Mig: [-30  80  33 -24 -56 -15  41   4  87  49  37   8 -12 -46  26 -46  22   2
 -25 -21 -12  17 -40  45  21  15  30 -63 -17   7 -23   1 -44  26  26  40
 -17   0  23  71 -16 -11  -8]
ronug: [-26  87  26 -10 -53 -12  33  15  72  50  29   4  -3 -47 -13 -43  23  10
 -38  -7  11   7 -34  33  30  21  13 -32   0  13 -17   3 -46   0  47  36
 -22   7  29  57 -13  34 -28]
sovo: [-23  39  28 -32 -37 -12  35 -12  71  29  32  10 -20 -25  67 -31  12  -9
   2 -30 -38  22 -32  42   0   2  40 -78 -33  -4 -22  -1 -24  49 -12  28
  -3  -9   5  61 -13 -66  20]
guma: [ 11   4 -16  29  12   7 -20  20 -38  -5 -20  -8  20   2 -77  11  -1  14
 -22  29  46 -20  16 -27  16   8 -35  66  34  11  14   3   2 -51  37 -11
  -8  13   9 -36   7  87 -36]
step -1: [ 17 -40]
[ 16 -41]
[-26  87  26 -10 -53 -12  33  15  72  50  29   4  -3 -47 -13 -43  23  10
 -38  -7  11   7 -34  33  30  21  13 -32   0  13 -17   3 -46   0  47  36
 -22   7  29  57 -13  34 -28]
ronug

Lobud: [-17  -8   3 -13   6  19 -19  36 -16  -7  -1   7 -13  -6 -23   8  -5  11
  11   5   5   2  -7   1   2   2   5   0   5  15  41   5]
mor: [ -9  16   1  11   6   5  -2 -37  -3  -6  -8  33  10  -8  12  12   0   3
 -21  -2   9 -16   4  -4 -17   0 -10   3  12   1 -18   5]
sovo: [ -3  -3 -15   3  -2 -37  -8   5  12  14  -5 -19  -1   2 -14   6 -10  -7
   5  16 -11 -18  -2  -3  -1  -1  -6   4 -10 -25 -30   0]
ronug: [-25  13   1   0 -29  -3  15 -13   7  -5  -5  27   7 -12  18   2   5  -3
  12   8 -26 -18   6  -3   7  -5  -4  -1  -5  -8  37   2]
Rup: [ -5  -1   1  23   8 -25   0  10 -10  13   1 -14   8  -4   7 -11   2   3
  -7   5   9 -27  -7   4 -10  -7  -6 -10 -11 -18  -6   2]
Mig: [  7   6  -7  22 -23  -6 -18 -13   9   1   0 -34   1  -9  -8 -10  -6  -5
 -13  -7   2 -17   7   0   9  -4   4  -4   0 -25 -26  -4]
gubi: [  9   1   0  11 -39  -6 -19  -4  -8  -1   3  15  -3  -9  -3  -2   0  -2
 -10  -3  -4  35   5 -10   1   3 -11  10   2  12  28   2]
nonuk: [  1   8 -13  -1   0 -31 -15  25   0   3   6 -13   2   9   4   6  -2   2
 -22   3  22   0   4  -6   6   1   3 -11   3  24 -37  -2]
Fom: [ 12  13   1  -4 -28   1  27  -8   7   8  -9 -17  -9  -6   5  -5  -2   1
  18   5  84   7 -11  -5 -14  -6 -14   5   3 -19 -14   1]
guma: [ -8  11   3  11 -13   8  35 -28  -3   8   6   0  -7   4  -9  13  -1   5
 -27   3  40 -38   0   3  11  -1   0   7   6 -52   2  -5]
[-17  -8   3 -13   6  19 -19  36 -16  -7  -1   7 -13  -6 -23   8  -5  11
  11   5   5   2  -7   1   2   2   5   0   5  15  41   5]
Lobud
step -1: [-28  -3   8]
[-29  -4   7]
[-25  13   1   0 -29  -3  15 -13   7  -5  -5  27   7 -12  18   2   5  -3
  12   8 -26 -18   6  -3   7  -5  -4  -1  -5  -8  37   2]
ronug

ronug: [-82 -54  22 -25]
mor: [-69 -59  36 -31]
sovo: [-77 -57  30 -28]
fite: [-83 -43   7 -18]
Rup: [-66 -27  -4 -10]
Mig: [-79 -37   2 -15]
Fom: [-73 -31  -2 -12]
nonuk: [-84 -49  14 -21]
guma: [-82 -54  22 -31]
[-84 -49  14 -21]
nonuk
step +1: [-69]
[-68]
[-79 -37   2]
Mig
step -1: [-77 -57  30]
[-78 -58  29]
step -1: [-2]
[-3]

